One vector is turned by the same rotation once a tick. Each row is the vector after some number of ticks, and that number follows the row.
The counts run from 0 to 351.
[32,-1,9,-3,15,-15,-10,-8,0,8,8,7,9,12,-1,1,6,4,8,1,12,-11,-7,19,13,-8,8,8,3,-6,-3,-1,-21,3,-5,19,16,-15,-11,-12,-1,27,16,-6,-9,16,3,1,14,-15,-11,-8,2,-7,12,-14,11,2,-8,-9,-12,9]  59
[8,4,5,11,-1,-1,18,6,-12,11,22,11,-8,5,3,5,1,3,4,12,-24,4,9,3,-3,-28,-12,-4,-7,-8,-12,-23,8,6,13,2,-15,-6,-4,13,11,-14,1,-4,-17,-4,-7,-2,-9,-14,-3,33,-5,17,-9,-5,6,-19,4,-4,5,-14]  41
[-5,-5,1,3,1,8,4,-10,7,-10,-12,-20,0,16,-1,-17,-2,7,-20,-27,4,-8,-15,-2,2,4,3,1,-4,-14,-6,4,22,-8,6,-1,-2,3,-4,-2,9,-5,3,-3,-10,12,10,4,-4,-1,-8,-13,24,-10,2,-25,18,-6,-9,3,30,-1]  139
[7,9,-6,4,-21,8,13,1,-6,-11,-4,-5,-1,-10,-1,-7,-17,-4,4,-16,-12,9,7,-10,2,-18,-9,5,30,-3,19,-19,6,-10,7,-11,-19,0,-10,-12,4,-18,20,-2,10,-5,9,-7,17,7,-5,-2,-11,10,-2,-3,-2,6,9,4,-12,5]  76
[14,8,4,-2,9,11,0,3,-20,8,4,-2,10,2,-29,9,3,-3,10,-7,2,-9,-10,-6,11,-2,-12,6,15,3,5,-11,5,-15,-15,-7,4,14,-15,1,-3,-5,3,12,20,0,21,-7,13,-1,-3,19,19,2,-6,10,-8,-6,20,12,2,-17]  227
[-2,3,4,-12,27,10,3,-13,-16,-10,5,-19,-5,3,-9,15,7,13,-10,1,-6,-5,-1,12,9,-23,-6,5,-18,-6,-6,2,13,9,11,17,9,-14,-2,-8,15,12,-1,10,-20,7,2,4,10,-1,-11,-16,-4,-8,24,-10,4,-11,-8,9,14,-8]  20
[-1,-13,-9,-12,14,0,21,-6,-32,-7,1,-9,2,-1,-6,6,7,19,-8,-5,-1,32,-8,3,-7,-17,-8,-7,5,-9,5,-9,-1,6,19,5,17,1,-4,-5,2,5,1,8,8,-7,-3,10,1,-10,-6,-1,-6,3,3,-7,-3,-9,21,24,10,-12]  105
[-17,8,28,4,13,4,-9,14,-1,-7,2,-1,8,1,3,-11,-1,36,18,0,19,-3,5,2,16,-5,-5,-10,-4,-9,10,-4,8,12,-1,6,-18,-9,-3,-17,1,3,9,0,-7,5,6,-4,0,8,-6,-17,-8,-2,13,22,4,4,-4,-8,-2,1]  271
[-8,2,8,9,3,1,-1,8,4,0,3,9,21,20,-1,-10,4,-6,31,4,-1,-9,5,-16,-8,-9,14,-1,11,-1,2,-19,-1,-5,2,6,-21,-20,-12,-3,-3,6,14,-15,-17,2,7,-15,-4,-4,1,-7,5,9,-24,-4,-4,-4,-10,-13,-22,-3]  62
[5,-3,3,16,-15,-3,3,-5,1,22,3,-2,-18,-6,5,-4,-9,2,6,20,-2,-15,12,3,4,7,-25,-16,12,-4,-7,-7,22,-7,8,2,-28,-10,8,6,13,-14,6,-13,-16,17,7,-3,-6,16,0,-28,-18,-6,-13,0,1,4,-7,-1,-3,-17]  36
[-1,-2,5,-4,2,4,18,30,-7,-22,1,-9,-6,-4,1,-14,10,8,3,6,18,16,20,-11,-18,8,-14,-7,3,-5,-7,8,13,14,-1,-15,-8,-7,-1,0,-8,-5,3,-4,5,-8,5,15,-3,-14,8,17,17,17,-14,16,5,-16,26,12,-7,7]  117
[-7,-3,-16,15,8,-17,5,14,9,-7,11,2,16,14,0,-12,-15,0,16,1,-1,8,8,7,-23,-4,0,2,13,-8,5,-30,1,-8,17,9,-14,-8,8,-11,11,-3,3,-7,9,6,2,-7,-24,-3,10,4,-5,5,-13,-4,16,-2,-3,-10,-8,-3]  325
[32,-1,24,-7,7,-13,-14,3,6,-1,4,-2,-4,13,-6,-2,3,0,14,-2,18,-4,-5,12,7,-18,2,3,8,2,7,11,-12,19,-6,7,3,-14,-8,-1,-1,27,17,1,6,2,10,5,27,-12,-3,-16,1,3,11,7,13,1,5,-12,-17,10]  58
[21,0,7,10,5,-17,7,3,4,-5,5,4,-7,3,11,-16,-11,17,4,1,5,-1,0,4,-13,-11,-6,6,11,-1,9,-2,-4,4,-17,-5,1,-13,-5,1,-17,12,4,-9,11,4,9,6,10,-23,5,22,10,22,-29,11,13,-10,20,11,-2,21]  192
[1,2,3,10,2,11,13,16,2,-5,0,-24,8,10,-9,-20,-4,-1,8,-13,-1,5,12,-19,-5,5,-7,13,-11,-5,-11,-7,20,-9,6,18,-12,11,-1,-17,26,7,0,-4,3,-9,-4,2,19,9,9,-6,-4,11,8,-2,5,4,2,-3,10,-9]  12
[5,10,-18,9,-10,-9,27,9,-3,-5,16,0,22,-4,1,-5,-12,1,0,-8,-16,10,17,2,-6,-8,2,9,14,-12,6,-29,-2,-17,12,11,-12,-4,-9,-23,11,-15,13,-9,-12,3,2,-7,8,-12,6,13,-12,9,-3,-18,11,-6,3,-10,-9,2]  200
[-6,14,4,2,-11,14,15,31,3,-8,-16,-11,1,-2,-7,-4,3,-15,0,-6,-1,4,11,-15,-2,-7,-11,-13,8,-2,-2,-10,24,-2,2,-10,-23,7,1,-16,20,-13,-2,-2,-11,-18,2,-12,8,1,4,21,0,16,-1,-7,11,-11,17,1,-3,-4]  2
[21,3,-3,8,-18,2,6,4,1,-10,-7,-4,0,-7,-3,-18,-13,-1,15,-14,2,2,11,-16,2,-8,-10,10,21,5,12,-17,7,-2,-1,-10,-17,9,-6,0,1,-14,14,-1,16,-10,5,2,17,-1,-3,12,-1,18,-5,11,0,5,20,4,-18,9]  77
[-3,8,7,7,17,0,-18,5,6,18,7,19,15,12,-7,0,-8,2,21,-8,11,-15,-14,-2,2,-19,0,-1,11,-10,12,-12,0,-8,3,1,-6,-21,-20,-8,-2,1,11,-6,9,11,16,-18,0,5,-6,-1,-1,16,-18,6,-2,-1,-3,-20,-12,-6]  187
[1,-10,-8,-1,10,18,-4,5,-7,-14,-20,-2,-14,-16,-1,8,9,11,-31,1,17,10,-1,3,-1,11,-27,-14,9,4,-11,16,2,20,21,-13,-2,-2,2,16,-11,-4,10,3,11,3,6,5,-7,-6,-1,-6,7,3,6,-2,20,-7,4,10,-2,4]  243
[15,14,11,-5,35,10,1,8,5,5,4,-3,4,-1,-15,3,4,4,-5,2,8,-9,-1,17,28,-1,5,-7,-14,13,0,11,-3,0,-4,5,21,0,4,-6,10,20,-6,-5,1,-2,11,5,13,-6,-5,-4,12,3,34,-9,28,2,1,-5,3,-7]  133
[1,-4,-9,6,-4,3,15,-8,-8,-14,5,-9,-8,-4,-4,1,8,0,7,16,-11,-7,22,-6,-17,-10,9,13,-12,12,-1,-4,8,13,1,5,-21,-27,6,-1,19,15,-2,-11,-25,5,-7,3,8,0,-6,-7,-19,14,1,8,-10,-18,1,8,-14,-4]  295
[8,2,15,-3,15,1,16,-5,-19,-16,6,-10,2,5,10,-5,14,25,10,9,-3,4,3,8,10,1,8,3,-15,-11,-3,-13,10,10,0,18,10,-11,8,-17,5,11,1,1,-27,2,-11,8,1,-16,-7,-9,-2,-11,17,-2,-5,-7,-3,16,9,-11]  145
[15,1,-2,8,1,0,12,-5,-16,14,17,12,-4,0,-5,9,-4,11,-8,-2,-14,2,2,13,13,-19,-24,1,-5,-17,-8,-19,2,3,13,12,1,8,-12,17,9,-12,13,1,-8,6,-4,-2,-7,-10,-8,21,2,2,2,-19,13,-4,6,-10,17,-11]  40
[-9,-5,0,4,27,5,10,0,-14,-16,7,-9,2,-7,-1,0,-8,36,-15,7,15,8,4,-4,-11,13,-16,4,5,1,5,9,2,8,-5,-3,1,-18,1,-7,-12,5,-4,8,21,11,23,13,-3,-1,11,-7,7,1,-13,19,3,-11,6,21,-3,1]  232
[-15,-5,7,0,19,5,13,2,-7,4,9,0,9,9,-10,-3,7,14,19,4,0,-10,-3,7,1,-2,18,-18,-1,-6,7,0,15,-12,1,15,-9,-7,6,-17,14,-1,-4,-20,-19,9,8,3,-21,10,-15,-21,4,-11,13,-8,8,-5,-15,-1,-6,-15]  260
[5,6,3,-1,7,2,5,3,5,0,-3,14,-3,-5,5,-5,-20,12,27,19,13,-5,10,10,12,-13,3,-17,19,5,18,-20,-5,-2,6,-9,-8,-24,4,-13,1,6,10,-8,14,2,12,-7,-4,7,-4,-20,-21,7,5,16,3,1,0,2,-24,0]  196
[-5,-4,-3,11,11,20,1,6,7,-17,-9,-19,10,18,4,-24,-1,10,-3,-21,15,-9,-14,-19,-11,10,3,5,-11,-7,-5,9,19,-11,5,3,-10,-1,-12,5,7,1,6,-7,0,16,10,2,-4,-2,0,-19,35,-2,-3,-7,14,-1,-11,-5,18,6]  138
[4,7,-14,-1,18,9,1,-17,-9,-15,2,2,-5,4,-8,17,10,5,-13,-6,-15,-13,3,11,6,-24,-3,15,-23,3,1,-4,-1,16,7,14,7,-10,-13,16,15,16,-5,4,-11,9,-3,-2,12,-13,-17,12,-5,4,15,-12,3,-18,3,9,9,6]  293
[22,-10,-8,6,3,-25,-6,-8,7,13,18,-2,-1,8,-11,2,0,-3,0,0,3,-22,-1,12,-1,10,-2,23,-9,4,0,9,5,-6,-14,17,-2,-7,-16,10,5,14,1,-18,-4,23,7,13,13,-4,-9,-5,6,0,-1,-6,19,-2,-6,-18,-11,0]  173
[7,6,32,-3,21,8,3,14,6,0,-5,-13,-7,3,-15,-8,0,7,4,1,13,0,-3,12,19,-2,0,-15,-6,11,-2,9,11,8,-7,5,4,2,13,-10,18,25,-1,2,17,-13,7,3,9,4,1,-4,3,5,32,12,20,0,9,-3,3,-4]  132
[4,-12,-1,6,14,5,-31,2,-4,-11,4,9,-1,18,5,-1,-5,1,-4,-17,13,1,-11,3,-13,-31,-12,11,-2,-15,3,-2,0,16,22,6,5,-8,-18,20,0,7,13,14,10,9,2,-3,-1,-8,-15,3,11,8,-7,-4,17,-14,1,-6,12,5]  178
[-4,18,-7,0,36,26,-3,4,8,-3,-18,-4,4,-3,-6,9,3,-4,-16,6,7,-14,8,3,25,12,-7,-8,-20,14,-2,-4,5,-3,8,-10,0,-6,0,-2,17,11,-2,-5,-4,9,16,-16,4,11,-12,-21,-1,4,20,-12,16,2,-17,0,-3,-9]  9
[-10,9,-2,7,15,10,-1,3,0,-26,1,8,10,-12,-5,5,-10,10,11,19,0,-9,12,8,3,3,8,0,8,19,20,-27,-6,15,-10,-7,-8,-14,5,2,-4,9,-6,-4,15,-1,10,-8,-16,-5,1,4,-7,16,6,17,2,-3,-11,13,-27,-1]  82
[16,4,6,-6,2,14,-6,-5,-17,1,0,1,-22,-5,4,10,20,8,-1,19,-5,4,3,-2,20,-27,-24,-1,-10,-14,-10,-9,8,14,17,-5,4,-10,-9,9,2,2,16,15,-22,0,-1,-1,3,-16,-17,-4,-1,-4,8,-7,-10,-9,8,11,12,-10]  30
[-2,7,26,-5,-16,16,12,-3,-2,-10,3,-17,-16,8,-15,-8,-4,-3,5,-8,-4,-11,-12,-3,8,-32,5,-9,7,9,4,1,29,-1,-9,-7,-21,0,10,-7,15,-9,-10,12,-7,-10,4,-2,6,6,-14,3,15,-3,11,2,8,-18,10,6,14,-12]  141
[12,-1,7,-2,16,-4,3,21,-2,14,7,-4,8,-6,-28,6,13,-3,-3,10,11,-16,5,7,11,29,-9,-13,-1,12,-10,20,3,2,-19,6,5,1,-4,-1,9,10,4,-18,-2,3,15,2,12,-5,1,2,11,6,8,-4,13,-3,3,-15,-18,-9]  247
[19,5,-16,-11,15,5,8,1,-8,-23,-5,-1,10,-6,2,8,13,-12,-8,8,0,11,20,9,4,5,4,4,4,1,-3,-22,-21,5,13,4,12,-5,-4,-8,12,14,15,-3,-8,-4,1,-8,9,-17,-2,-12,-12,-4,22,-16,4,-4,-13,10,-27,-4]  209
[4,15,-8,-3,28,21,2,-7,-3,-2,-6,-10,22,-4,-3,6,-7,12,-17,-12,2,-2,-4,-11,7,-4,-12,2,11,5,4,7,-4,-9,0,-5,5,-11,-8,-19,-2,-2,5,5,7,9,34,-12,23,5,9,-20,4,5,-6,-8,2,-4,-12,5,-9,3]  347
[10,-3,14,18,-11,0,-11,4,5,22,4,1,-18,-2,1,-9,-15,1,21,10,9,-19,1,-1,5,3,-22,-13,9,-3,-2,-6,21,-5,11,-4,-32,-3,-1,5,13,-4,13,-8,8,4,6,1,-5,16,-7,-17,-13,9,-4,15,-2,8,3,-11,-3,-18]  37
[6,-6,10,-3,-7,-13,7,-8,-12,-4,9,-7,-9,12,0,12,4,-1,-9,0,-17,10,-2,12,-12,-49,-4,3,8,-2,3,4,3,11,12,17,-2,-21,0,-2,9,8,2,5,-13,0,-6,0,14,-12,-8,12,-13,5,-10,-13,5,-21,13,2,2,4]  180
[21,7,1,6,5,5,-11,-1,14,15,19,0,4,3,-22,10,-4,-10,5,4,4,-24,2,10,14,-5,-6,2,0,8,1,7,6,-3,2,2,-11,-9,-7,5,8,8,8,-7,5,6,17,-3,17,2,-5,-5,1,5,12,5,25,-3,-6,-27,-23,-3]  48
[-7,0,-4,-2,-8,10,17,25,-13,-19,8,0,1,-8,-2,-3,12,3,7,10,3,17,17,-9,-11,-7,-8,-13,12,-9,-10,-12,14,-2,8,-15,-5,0,1,-6,-4,-13,5,5,-4,-20,-2,4,-4,-14,6,21,4,11,-2,8,-6,-17,22,9,-6,-12]  116
